In the data rows, 128 means zero.
In each game, the first row plays the second. By how much does the first row win? 15 means about a draw, 30 a big win and 0 a big loss. Wins can go round in a circle. Each row has two weighted sums of its numbers, A and B, taken from their middle values. A row wins by its A times the other's B, less its B times the other's A.
[95, 167, 88, 160, 112, 77, 155, 141, 94, 160, 111, 142, 126, 119, 165, 106, 136, 150]
[141, 140, 105, 119, 130, 137, 134, 118, 143, 127, 154, 122, 113, 140, 74, 186, 133, 90] 8
[120, 94, 191, 107, 173, 156, 124, 138, 121, 70, 164, 124, 119, 89, 97, 123, 161, 117]
[102, 162, 92, 150, 102, 88, 145, 143, 100, 146, 129, 146, 122, 99, 166, 91, 150, 151] 6
[180, 115, 95, 163, 65, 149, 64, 105, 156, 121, 140, 129, 154, 165, 112, 171, 131, 128]
[96, 153, 131, 134, 148, 101, 168, 120, 98, 144, 112, 132, 118, 96, 163, 80, 126, 148] 12
[155, 87, 150, 93, 126, 163, 112, 146, 168, 122, 147, 122, 110, 121, 111, 127, 127, 109]
[92, 159, 117, 145, 137, 81, 163, 112, 85, 150, 117, 140, 126, 105, 171, 91, 134, 151] 15
[110, 162, 87, 152, 111, 102, 138, 131, 109, 126, 138, 144, 118, 85, 160, 77, 170, 147]
[181, 115, 105, 166, 64, 153, 66, 110, 155, 126, 142, 125, 144, 166, 112, 172, 126, 124] 22
[167, 128, 95, 148, 74, 151, 83, 139, 163, 122, 138, 131, 137, 164, 95, 167, 128, 116]
[155, 74, 169, 82, 134, 163, 110, 155, 170, 130, 136, 115, 112, 148, 109, 151, 100, 107] 18
[161, 120, 104, 127, 95, 149, 99, 141, 165, 121, 153, 127, 124, 137, 96, 151, 138, 108]
[93, 150, 143, 134, 147, 93, 171, 106, 88, 157, 120, 124, 117, 106, 174, 92, 118, 142] 16
[159, 118, 100, 122, 99, 153, 103, 143, 167, 114, 152, 128, 123, 130, 100, 142, 140, 110]
[184, 124, 95, 180, 60, 153, 59, 84, 148, 117, 144, 127, 157, 165, 114, 171, 131, 131] 18
[82, 159, 153, 145, 157, 83, 178, 99, 70, 156, 96, 124, 135, 141, 157, 128, 100, 146]
[147, 116, 157, 119, 148, 142, 137, 77, 139, 178, 45, 109, 142, 180, 182, 118, 33, 151] 19
[91, 167, 102, 145, 132, 81, 164, 136, 97, 175, 70, 129, 152, 192, 140, 160, 82, 141]
[154, 103, 162, 104, 150, 145, 138, 71, 153, 169, 58, 109, 137, 162, 182, 101, 42, 149] 13
[155, 104, 122, 103, 125, 152, 106, 153, 172, 109, 136, 132, 118, 126, 101, 122, 146, 116]
[120, 166, 89, 148, 117, 125, 131, 137, 120, 104, 146, 145, 119, 74, 137, 76, 175, 136] 20
[94, 151, 132, 123, 166, 100, 166, 113, 102, 136, 112, 135, 126, 96, 159, 77, 132, 141]
[147, 85, 142, 94, 137, 157, 106, 172, 169, 108, 127, 132, 127, 150, 92, 140, 128, 110] 14
[81, 152, 150, 143, 161, 80, 176, 96, 76, 157, 84, 127, 147, 156, 157, 126, 95, 150]
[113, 155, 104, 134, 130, 119, 145, 122, 115, 110, 154, 134, 111, 72, 141, 87, 169, 132] 15
[110, 157, 96, 142, 124, 108, 141, 119, 110, 120, 155, 138, 114, 74, 153, 85, 169, 135]
[99, 130, 137, 98, 159, 103, 164, 154, 127, 178, 83, 121, 132, 162, 146, 126, 79, 127] 13
[152, 77, 162, 80, 140, 160, 108, 157, 175, 119, 128, 120, 121, 141, 106, 136, 119, 112]
[110, 160, 103, 141, 128, 111, 145, 137, 114, 113, 137, 142, 115, 80, 146, 71, 167, 141] 20
[161, 116, 110, 124, 101, 153, 103, 145, 165, 116, 154, 125, 117, 126, 103, 137, 140, 110]
[91, 147, 123, 106, 169, 99, 176, 123, 109, 157, 92, 124, 132, 145, 146, 119, 98, 133] 16
[166, 124, 87, 149, 71, 136, 86, 122, 153, 123, 158, 132, 133, 143, 106, 164, 149, 119]
[94, 154, 140, 114, 166, 106, 177, 125, 104, 158, 91, 119, 128, 148, 153, 119, 79, 128] 17
[105, 103, 187, 112, 171, 146, 128, 151, 106, 76, 167, 124, 124, 91, 99, 131, 164, 118]
[135, 119, 125, 148, 106, 149, 89, 164, 122, 89, 173, 132, 132, 107, 98, 154, 174, 118] 15
[146, 145, 93, 144, 105, 139, 109, 124, 146, 115, 163, 125, 128, 141, 74, 178, 150, 98]
[87, 168, 107, 156, 127, 77, 163, 129, 88, 147, 98, 140, 138, 126, 165, 102, 125, 156] 9
[103, 160, 110, 140, 134, 104, 152, 122, 106, 125, 143, 141, 114, 79, 146, 82, 163, 138]
[108, 155, 90, 133, 124, 105, 145, 132, 114, 154, 153, 120, 136, 161, 81, 201, 129, 92] 21
[86, 151, 157, 138, 158, 82, 175, 97, 75, 162, 82, 128, 141, 155, 161, 126, 88, 151]
[90, 158, 119, 139, 138, 81, 174, 120, 83, 182, 83, 123, 139, 176, 151, 156, 83, 139] 19
[150, 82, 160, 90, 134, 167, 108, 176, 169, 111, 132, 121, 119, 139, 105, 133, 115, 110]
[158, 97, 139, 104, 106, 161, 105, 167, 168, 130, 136, 120, 113, 148, 100, 163, 113, 106] 17
[108, 99, 175, 113, 162, 140, 125, 153, 106, 86, 173, 126, 125, 100, 92, 148, 163, 113]
[120, 151, 101, 139, 130, 121, 133, 118, 119, 103, 161, 139, 116, 65, 140, 81, 175, 133] 7
[85, 146, 143, 132, 158, 85, 174, 107, 86, 160, 91, 130, 139, 131, 163, 110, 103, 149]
[151, 111, 136, 89, 150, 170, 125, 130, 176, 109, 126, 121, 113, 116, 103, 119, 124, 110] 18
[154, 86, 147, 96, 122, 160, 104, 166, 168, 123, 140, 122, 116, 145, 100, 148, 122, 107]
[161, 125, 87, 131, 94, 149, 95, 138, 164, 115, 151, 129, 128, 146, 94, 151, 144, 112] 12
[109, 163, 77, 154, 108, 95, 141, 147, 105, 139, 137, 144, 119, 85, 155, 96, 161, 144]
[100, 166, 73, 156, 98, 85, 142, 164, 107, 150, 120, 149, 128, 112, 149, 112, 154, 144] 12
[166, 64, 198, 77, 154, 160, 125, 75, 173, 143, 94, 110, 122, 128, 165, 97, 74, 138]
[88, 162, 124, 142, 143, 81, 171, 121, 83, 178, 78, 124, 141, 179, 149, 153, 85, 139] 1
[131, 155, 95, 145, 117, 142, 118, 139, 132, 96, 154, 140, 116, 73, 122, 88, 177, 130]
[127, 152, 97, 142, 128, 130, 127, 119, 128, 93, 154, 144, 115, 72, 123, 82, 183, 134] 15
[164, 107, 149, 124, 119, 186, 80, 149, 157, 97, 146, 114, 128, 149, 87, 168, 121, 106]
[161, 74, 170, 85, 159, 146, 133, 70, 172, 149, 78, 114, 130, 140, 170, 96, 68, 145] 19
[159, 118, 99, 120, 97, 151, 103, 146, 164, 119, 153, 128, 118, 131, 102, 145, 142, 110]
[150, 135, 125, 147, 112, 158, 104, 122, 134, 90, 171, 129, 107, 66, 129, 98, 167, 126] 16
[107, 159, 95, 151, 117, 99, 144, 129, 106, 127, 138, 148, 117, 82, 153, 82, 169, 143]
[86, 163, 134, 146, 140, 82, 173, 113, 77, 162, 99, 129, 128, 134, 166, 117, 106, 150] 14
[126, 102, 153, 128, 135, 150, 97, 164, 119, 80, 174, 129, 134, 110, 88, 156, 171, 114]
[99, 158, 111, 146, 125, 88, 158, 119, 94, 144, 130, 137, 123, 95, 171, 80, 144, 145] 16
[141, 95, 168, 110, 138, 174, 97, 182, 142, 92, 155, 118, 121, 135, 86, 163, 131, 105]
[84, 156, 150, 136, 156, 84, 175, 111, 82, 156, 91, 130, 137, 141, 154, 114, 102, 147] 15
[168, 117, 81, 154, 69, 139, 75, 121, 156, 122, 147, 133, 145, 156, 110, 164, 148, 125]
[169, 76, 196, 68, 179, 172, 136, 47, 173, 119, 112, 101, 119, 136, 126, 131, 76, 113] 14
[96, 167, 102, 157, 117, 86, 154, 140, 90, 150, 111, 146, 125, 111, 160, 86, 145, 153]
[108, 102, 187, 116, 161, 144, 124, 160, 104, 80, 169, 127, 122, 102, 93, 139, 164, 115] 14
[93, 150, 136, 129, 155, 95, 170, 108, 96, 151, 100, 134, 127, 110, 169, 83, 117, 150]
[130, 94, 178, 97, 179, 179, 112, 173, 141, 78, 136, 118, 126, 134, 79, 144, 126, 106] 13
[164, 128, 104, 138, 79, 144, 97, 132, 155, 124, 160, 129, 118, 135, 102, 156, 144, 110]
[100, 87, 196, 107, 173, 142, 122, 174, 103, 74, 161, 126, 130, 101, 102, 138, 161, 122] 11
[174, 70, 178, 84, 153, 185, 105, 105, 180, 117, 116, 110, 121, 142, 112, 138, 91, 115]
[131, 153, 90, 142, 115, 134, 127, 131, 123, 107, 153, 138, 109, 60, 143, 89, 174, 135] 21
[108, 147, 132, 121, 162, 120, 156, 113, 112, 112, 133, 136, 114, 74, 141, 67, 158, 138]
[164, 124, 110, 127, 80, 150, 97, 136, 162, 129, 155, 126, 117, 141, 106, 154, 133, 108] 19
[168, 89, 155, 86, 149, 179, 113, 118, 181, 119, 115, 119, 117, 123, 109, 127, 106, 114]
[117, 99, 174, 116, 144, 147, 106, 178, 114, 83, 170, 127, 127, 100, 96, 145, 169, 117] 26
[165, 113, 120, 125, 91, 155, 101, 148, 163, 125, 154, 122, 109, 128, 110, 150, 129, 108]
[183, 115, 95, 165, 65, 151, 64, 99, 153, 125, 143, 128, 148, 165, 112, 178, 128, 126] 10
[159, 82, 147, 85, 137, 164, 111, 151, 176, 120, 127, 121, 120, 142, 102, 139, 115, 111]
[107, 167, 90, 157, 107, 90, 143, 141, 104, 137, 131, 145, 126, 93, 155, 81, 163, 146] 22
[141, 146, 110, 136, 112, 150, 116, 122, 129, 99, 164, 133, 102, 66, 139, 94, 172, 129]
[94, 169, 95, 152, 116, 83, 156, 141, 94, 142, 110, 145, 124, 115, 166, 102, 140, 150] 7
[122, 113, 174, 113, 171, 165, 123, 128, 117, 62, 170, 121, 116, 83, 98, 123, 162, 116]
[164, 101, 131, 111, 108, 164, 98, 158, 168, 123, 142, 122, 115, 145, 100, 156, 119, 106] 25
[184, 120, 90, 175, 65, 152, 58, 91, 151, 114, 138, 129, 156, 161, 119, 167, 134, 136]
[153, 92, 141, 101, 121, 162, 104, 163, 168, 119, 145, 121, 115, 136, 100, 140, 129, 110] 17
[158, 72, 167, 76, 124, 146, 119, 147, 174, 162, 98, 117, 122, 148, 157, 121, 79, 125]
[111, 104, 180, 117, 156, 144, 122, 154, 108, 83, 174, 123, 123, 100, 92, 146, 165, 111] 16
[81, 151, 152, 148, 157, 76, 175, 89, 72, 165, 84, 128, 147, 163, 157, 134, 92, 150]
[165, 124, 101, 132, 88, 151, 93, 137, 170, 119, 143, 128, 125, 148, 96, 157, 136, 112] 15
[154, 104, 156, 94, 153, 143, 138, 69, 160, 172, 66, 113, 132, 150, 179, 92, 55, 144]
[97, 161, 109, 149, 117, 84, 155, 120, 91, 149, 127, 137, 124, 101, 180, 86, 136, 150] 16
[132, 139, 134, 125, 140, 146, 134, 104, 131, 92, 160, 133, 103, 61, 132, 79, 166, 127]
[161, 102, 140, 109, 107, 164, 101, 162, 168, 130, 137, 119, 115, 157, 95, 164, 108, 104] 20
[117, 161, 98, 149, 114, 117, 134, 138, 118, 112, 144, 146, 116, 73, 141, 75, 171, 140]
[163, 120, 117, 122, 91, 154, 105, 140, 164, 122, 154, 124, 108, 127, 110, 145, 133, 107] 13
[88, 141, 144, 133, 158, 82, 175, 108, 87, 164, 82, 128, 140, 150, 162, 125, 91, 150]
[182, 122, 95, 172, 67, 152, 60, 96, 152, 115, 143, 128, 154, 159, 114, 163, 135, 131] 13
[145, 142, 105, 124, 112, 139, 126, 116, 143, 130, 164, 118, 119, 142, 77, 185, 133, 91]
[148, 105, 165, 110, 148, 142, 137, 88, 145, 187, 55, 107, 135, 173, 180, 113, 33, 146] 25
[179, 129, 94, 157, 81, 162, 72, 117, 159, 107, 144, 126, 137, 152, 98, 164, 134, 121]
[79, 162, 123, 144, 152, 78, 174, 113, 78, 153, 98, 135, 140, 141, 147, 127, 119, 144] 16
[160, 75, 161, 89, 144, 152, 116, 104, 174, 154, 76, 118, 135, 144, 173, 93, 73, 145]
[107, 93, 188, 112, 162, 143, 118, 163, 107, 81, 171, 125, 128, 101, 98, 140, 166, 116] 22
[88, 165, 119, 131, 138, 86, 173, 130, 96, 179, 88, 121, 136, 172, 149, 146, 81, 132]
[103, 102, 180, 112, 168, 141, 124, 163, 107, 79, 164, 131, 126, 97, 96, 131, 167, 119] 9
[111, 102, 181, 109, 175, 155, 127, 148, 112, 72, 163, 127, 119, 87, 99, 123, 162, 118]
[112, 163, 85, 149, 103, 102, 137, 138, 105, 132, 141, 142, 119, 86, 162, 82, 165, 148] 8
[86, 162, 88, 148, 120, 69, 161, 140, 89, 183, 85, 129, 157, 190, 144, 171, 91, 138]
[104, 101, 178, 112, 168, 141, 127, 159, 104, 78, 167, 127, 121, 86, 113, 116, 167, 125] 15
[102, 149, 131, 126, 155, 109, 161, 108, 104, 123, 137, 129, 114, 78, 158, 73, 148, 140]
[90, 168, 105, 157, 110, 76, 162, 145, 86, 178, 101, 132, 126, 140, 165, 134, 110, 146] 10
[145, 82, 186, 76, 180, 135, 155, 42, 158, 138, 86, 113, 132, 140, 164, 88, 77, 138]
[123, 150, 109, 119, 137, 135, 142, 127, 141, 125, 149, 125, 120, 135, 72, 170, 134, 93] 14
[162, 108, 128, 106, 105, 160, 106, 147, 168, 125, 146, 122, 107, 128, 106, 145, 131, 110]
[119, 161, 97, 147, 112, 123, 132, 136, 116, 111, 154, 138, 116, 75, 146, 77, 172, 134] 19
[112, 160, 77, 153, 107, 99, 133, 140, 112, 125, 141, 150, 126, 84, 147, 88, 174, 144]
[135, 142, 118, 120, 131, 136, 138, 118, 138, 133, 158, 121, 115, 136, 73, 175, 133, 89] 20
[87, 168, 94, 148, 134, 78, 158, 133, 93, 154, 99, 146, 140, 126, 155, 97, 136, 153]
[144, 148, 98, 148, 106, 152, 106, 130, 137, 95, 164, 131, 115, 71, 130, 95, 170, 129] 22
[101, 131, 128, 96, 159, 107, 168, 146, 125, 172, 82, 116, 133, 166, 147, 140, 76, 125]
[91, 146, 122, 131, 150, 88, 167, 104, 90, 153, 120, 130, 126, 106, 175, 90, 131, 144] 8
[107, 127, 141, 116, 159, 102, 165, 113, 116, 156, 99, 132, 120, 102, 175, 76, 110, 146]
[178, 123, 99, 146, 89, 171, 75, 131, 165, 108, 138, 127, 133, 148, 102, 155, 128, 119] 11
[161, 115, 116, 105, 111, 159, 107, 146, 166, 124, 149, 123, 112, 133, 97, 154, 124, 105]
[86, 159, 144, 145, 155, 87, 177, 104, 74, 155, 90, 129, 132, 145, 158, 121, 99, 147] 12
[102, 147, 143, 118, 154, 117, 165, 115, 105, 127, 135, 126, 107, 83, 158, 80, 134, 134]
[174, 126, 89, 159, 75, 152, 75, 119, 154, 114, 150, 129, 141, 154, 98, 171, 139, 117] 16
[102, 160, 97, 155, 112, 85, 146, 131, 96, 144, 136, 143, 122, 94, 166, 86, 156, 148]
[132, 142, 100, 132, 133, 143, 125, 119, 131, 91, 162, 138, 115, 68, 122, 91, 177, 125] 14
[92, 153, 151, 116, 159, 103, 178, 119, 101, 168, 88, 115, 127, 152, 153, 127, 76, 133]
[162, 116, 103, 114, 104, 151, 104, 154, 166, 119, 146, 126, 119, 137, 99, 155, 132, 104] 17
[106, 91, 186, 112, 171, 142, 120, 157, 106, 73, 166, 129, 132, 100, 97, 134, 171, 118]
[116, 97, 152, 85, 138, 123, 150, 172, 150, 178, 95, 116, 116, 153, 150, 130, 81, 121] 19
[180, 133, 101, 157, 90, 179, 72, 116, 160, 99, 141, 121, 137, 151, 93, 164, 126, 115]
[160, 116, 113, 124, 98, 153, 99, 146, 164, 118, 154, 123, 117, 131, 105, 145, 140, 106] 18
[106, 102, 177, 116, 167, 140, 122, 155, 105, 72, 168, 128, 130, 104, 88, 144, 170, 117]
[99, 163, 86, 153, 119, 87, 147, 130, 102, 135, 128, 148, 129, 96, 160, 79, 160, 149] 9
[167, 122, 107, 131, 85, 145, 99, 142, 158, 127, 150, 128, 116, 152, 92, 173, 130, 108]
[156, 142, 92, 148, 74, 137, 99, 124, 145, 126, 165, 127, 128, 150, 91, 178, 141, 105] 9
[144, 135, 115, 133, 124, 150, 119, 128, 139, 92, 155, 136, 105, 67, 125, 87, 173, 128]
[93, 167, 85, 150, 115, 77, 155, 148, 92, 158, 108, 147, 134, 121, 156, 111, 138, 150] 7
[101, 166, 104, 149, 122, 95, 150, 132, 101, 131, 130, 140, 121, 89, 165, 76, 156, 146]
[178, 108, 111, 165, 62, 149, 63, 110, 148, 122, 149, 127, 147, 159, 117, 174, 133, 128] 21
[105, 154, 134, 129, 143, 111, 159, 119, 108, 121, 143, 131, 108, 76, 149, 79, 148, 136]
[85, 164, 129, 149, 143, 87, 168, 115, 82, 145, 114, 134, 125, 109, 161, 94, 133, 148] 17
[167, 117, 95, 155, 65, 140, 75, 121, 155, 116, 153, 132, 142, 155, 109, 168, 143, 125]
[178, 89, 164, 82, 152, 179, 121, 70, 182, 126, 122, 107, 111, 117, 128, 114, 97, 114] 13
[154, 92, 137, 96, 127, 160, 108, 156, 173, 117, 139, 128, 118, 129, 105, 128, 126, 110]
[108, 163, 81, 150, 113, 102, 139, 137, 111, 126, 131, 149, 125, 87, 154, 76, 169, 147] 20
[93, 166, 73, 153, 102, 77, 149, 157, 97, 182, 78, 135, 157, 193, 135, 181, 99, 142]
[83, 169, 104, 156, 128, 78, 160, 139, 85, 172, 73, 130, 162, 200, 127, 177, 91, 139] 9
[91, 164, 115, 152, 112, 74, 162, 139, 87, 191, 81, 125, 142, 184, 154, 165, 78, 144]
[120, 164, 108, 140, 122, 131, 132, 128, 122, 100, 153, 139, 111, 69, 143, 72, 168, 135] 23
[153, 76, 159, 84, 135, 160, 109, 162, 173, 123, 131, 121, 122, 145, 103, 146, 108, 108]
[111, 99, 175, 109, 170, 145, 125, 147, 110, 77, 170, 126, 128, 96, 94, 134, 166, 115] 13
[145, 121, 150, 126, 145, 140, 134, 77, 139, 178, 42, 114, 150, 183, 180, 108, 35, 154]
[103, 138, 147, 124, 161, 95, 171, 96, 102, 175, 62, 129, 139, 163, 157, 125, 75, 149] 25
[118, 98, 180, 102, 169, 154, 124, 146, 123, 81, 164, 126, 117, 88, 99, 124, 160, 117]
[78, 156, 137, 142, 160, 81, 175, 102, 78, 156, 84, 129, 148, 161, 150, 136, 96, 148] 15
[121, 96, 179, 104, 167, 156, 122, 148, 125, 75, 160, 127, 117, 77, 112, 109, 163, 121]
[123, 103, 183, 109, 176, 162, 123, 129, 118, 62, 167, 122, 118, 84, 98, 121, 163, 118] 21
[84, 166, 111, 149, 140, 75, 168, 120, 81, 168, 76, 127, 153, 187, 144, 166, 83, 147]
[164, 96, 145, 89, 133, 171, 113, 128, 177, 124, 135, 117, 109, 119, 114, 129, 116, 108] 15
[168, 108, 127, 128, 110, 180, 82, 153, 169, 107, 140, 118, 128, 144, 100, 145, 120, 110]
[94, 162, 89, 150, 123, 81, 150, 132, 97, 144, 118, 148, 136, 107, 159, 84, 158, 152] 10
[154, 118, 114, 98, 132, 160, 116, 141, 173, 112, 133, 128, 118, 126, 93, 132, 137, 108]
[167, 120, 87, 150, 70, 138, 80, 121, 154, 121, 149, 137, 145, 162, 97, 171, 146, 121] 18
[79, 153, 134, 140, 158, 83, 174, 109, 83, 150, 95, 135, 144, 136, 151, 108, 116, 149]
[99, 121, 148, 102, 140, 99, 165, 159, 119, 190, 106, 115, 121, 156, 159, 132, 78, 117] 13
[154, 94, 133, 89, 125, 158, 111, 162, 172, 126, 136, 123, 109, 133, 109, 138, 121, 113]
[119, 102, 159, 80, 138, 116, 151, 170, 149, 180, 94, 116, 117, 158, 145, 136, 77, 121] 14
[93, 150, 140, 130, 157, 95, 169, 107, 94, 150, 98, 132, 132, 115, 172, 77, 114, 151]
[93, 160, 110, 148, 121, 80, 159, 128, 87, 158, 115, 140, 125, 111, 173, 96, 135, 152] 15
[102, 137, 148, 125, 168, 97, 170, 100, 105, 165, 60, 130, 143, 154, 155, 116, 82, 152]
[155, 126, 85, 132, 93, 149, 99, 141, 162, 108, 150, 135, 127, 140, 96, 141, 151, 114] 14
[161, 126, 98, 149, 75, 137, 91, 128, 149, 119, 163, 132, 130, 144, 97, 165, 149, 113]
[105, 170, 97, 140, 117, 98, 155, 141, 108, 134, 128, 141, 111, 102, 150, 91, 152, 139] 14
[150, 117, 144, 114, 150, 137, 140, 66, 153, 171, 52, 113, 141, 169, 179, 100, 43, 152]
[77, 153, 153, 154, 165, 78, 174, 75, 61, 155, 82, 125, 159, 175, 151, 151, 86, 151] 7
[78, 166, 111, 148, 139, 77, 168, 134, 84, 159, 98, 136, 140, 143, 147, 124, 121, 145]
[170, 122, 106, 133, 94, 165, 90, 143, 169, 119, 143, 123, 124, 144, 100, 143, 128, 111] 14
[89, 167, 123, 150, 141, 87, 163, 111, 83, 170, 71, 117, 163, 214, 124, 206, 62, 134]
[184, 114, 99, 169, 64, 152, 62, 91, 150, 120, 149, 128, 148, 155, 119, 168, 135, 129] 10
[160, 76, 155, 88, 146, 166, 105, 140, 179, 110, 128, 122, 128, 139, 99, 136, 117, 112]
[87, 162, 117, 158, 129, 75, 165, 128, 80, 182, 77, 124, 150, 197, 144, 178, 76, 140] 8
[106, 160, 93, 162, 80, 80, 141, 160, 104, 194, 75, 128, 150, 202, 153, 175, 78, 145]
[102, 104, 173, 113, 170, 141, 126, 156, 106, 73, 166, 129, 130, 95, 98, 129, 169, 119] 21
[81, 151, 135, 135, 162, 81, 173, 106, 84, 155, 91, 134, 143, 138, 158, 112, 111, 148]
[162, 77, 170, 88, 153, 149, 130, 72, 170, 156, 72, 114, 129, 146, 172, 99, 65, 147] 17
[106, 114, 196, 106, 197, 118, 174, 63, 104, 140, 88, 114, 131, 124, 164, 96, 82, 144]
[149, 140, 88, 134, 100, 138, 115, 120, 150, 123, 160, 121, 131, 148, 78, 188, 139, 95] 15
[149, 79, 158, 82, 129, 159, 109, 168, 168, 122, 137, 122, 116, 141, 108, 145, 118, 109]
[138, 122, 136, 150, 106, 154, 88, 156, 121, 95, 176, 128, 128, 110, 92, 159, 167, 115] 12
[84, 166, 99, 150, 134, 75, 164, 132, 88, 155, 107, 144, 137, 126, 145, 115, 136, 146]
[97, 163, 114, 144, 125, 91, 158, 119, 92, 148, 135, 138, 118, 88, 163, 89, 147, 142] 17
[120, 161, 107, 150, 111, 121, 135, 133, 116, 119, 155, 137, 107, 70, 147, 79, 165, 135]
[163, 120, 98, 155, 81, 142, 77, 118, 148, 100, 162, 135, 145, 139, 97, 164, 160, 121] 14
[148, 138, 92, 134, 100, 136, 113, 114, 144, 122, 172, 124, 126, 133, 86, 180, 148, 97]
[177, 127, 92, 161, 76, 162, 74, 112, 156, 113, 147, 127, 139, 155, 96, 172, 135, 117] 16
[184, 113, 99, 170, 64, 154, 61, 97, 153, 122, 142, 126, 151, 164, 117, 170, 130, 130]
[98, 163, 89, 152, 103, 81, 147, 145, 100, 148, 120, 147, 127, 111, 167, 99, 150, 148] 12
[170, 122, 103, 140, 86, 154, 91, 136, 162, 124, 153, 125, 122, 144, 101, 154, 132, 108]
[103, 103, 178, 112, 170, 142, 126, 154, 106, 74, 166, 131, 127, 90, 102, 121, 169, 122] 2
[107, 98, 190, 116, 165, 141, 125, 147, 103, 76, 172, 127, 122, 93, 99, 137, 167, 118]
[151, 143, 83, 146, 96, 131, 104, 115, 145, 120, 164, 129, 134, 140, 81, 175, 158, 101] 16
[92, 148, 135, 125, 157, 96, 170, 109, 96, 153, 106, 133, 124, 107, 168, 87, 118, 147]
[105, 101, 187, 110, 167, 142, 127, 168, 106, 79, 161, 129, 118, 91, 104, 128, 164, 120] 16
[111, 104, 182, 106, 180, 156, 126, 151, 115, 69, 160, 124, 122, 86, 102, 117, 160, 119]
[146, 122, 148, 126, 146, 137, 133, 75, 142, 173, 41, 115, 148, 177, 181, 104, 42, 158] 16
[80, 163, 125, 152, 158, 81, 173, 108, 79, 149, 80, 130, 150, 156, 154, 124, 100, 152]
[145, 63, 207, 65, 203, 157, 142, 53, 157, 109, 105, 112, 132, 122, 142, 98, 93, 129] 16
[155, 137, 81, 157, 76, 132, 92, 115, 143, 114, 171, 130, 137, 136, 97, 169, 157, 115]
[87, 164, 102, 153, 132, 73, 165, 136, 88, 174, 77, 130, 152, 185, 144, 154, 89, 144] 14
[140, 118, 123, 149, 108, 152, 84, 159, 124, 91, 173, 128, 135, 117, 92, 165, 169, 115]
[149, 86, 159, 95, 150, 140, 131, 110, 162, 167, 67, 122, 133, 145, 171, 87, 69, 147] 15
[89, 143, 129, 115, 169, 99, 174, 122, 107, 159, 93, 122, 133, 135, 158, 107, 98, 137]
[165, 86, 158, 82, 154, 178, 113, 114, 181, 105, 118, 121, 118, 122, 116, 113, 111, 117] 18
[97, 166, 92, 156, 98, 79, 148, 173, 99, 186, 77, 135, 144, 185, 144, 161, 95, 143]
[154, 113, 124, 108, 118, 161, 111, 149, 171, 112, 148, 120, 111, 118, 105, 132, 132, 109] 23
[154, 81, 162, 81, 138, 166, 110, 150, 177, 123, 126, 118, 120, 139, 106, 133, 114, 112]
[104, 96, 186, 114, 169, 142, 121, 160, 106, 76, 167, 127, 130, 103, 92, 142, 166, 115] 20
[184, 117, 99, 176, 61, 152, 58, 91, 147, 120, 144, 125, 154, 163, 120, 172, 129, 132]
[107, 162, 95, 148, 115, 95, 146, 132, 102, 136, 137, 146, 119, 87, 155, 82, 163, 145] 9
[89, 164, 127, 148, 141, 83, 165, 115, 89, 142, 106, 133, 130, 115, 174, 83, 125, 154]
[133, 117, 129, 139, 124, 150, 94, 157, 126, 87, 174, 128, 131, 103, 91, 155, 172, 113] 17
[150, 112, 153, 114, 154, 142, 136, 76, 148, 174, 49, 112, 141, 169, 179, 105, 41, 151]
[161, 78, 154, 83, 137, 163, 108, 150, 173, 122, 135, 119, 115, 135, 112, 134, 115, 110] 14
[142, 140, 108, 122, 119, 139, 131, 115, 138, 131, 168, 118, 115, 136, 81, 184, 129, 89]
[182, 111, 109, 170, 60, 152, 60, 104, 148, 119, 147, 127, 151, 159, 121, 168, 129, 132] 3
[143, 88, 135, 99, 131, 150, 104, 157, 165, 105, 150, 131, 124, 115, 106, 124, 150, 116]
[82, 154, 137, 140, 162, 81, 174, 103, 80, 155, 77, 129, 152, 160, 151, 128, 98, 152] 13
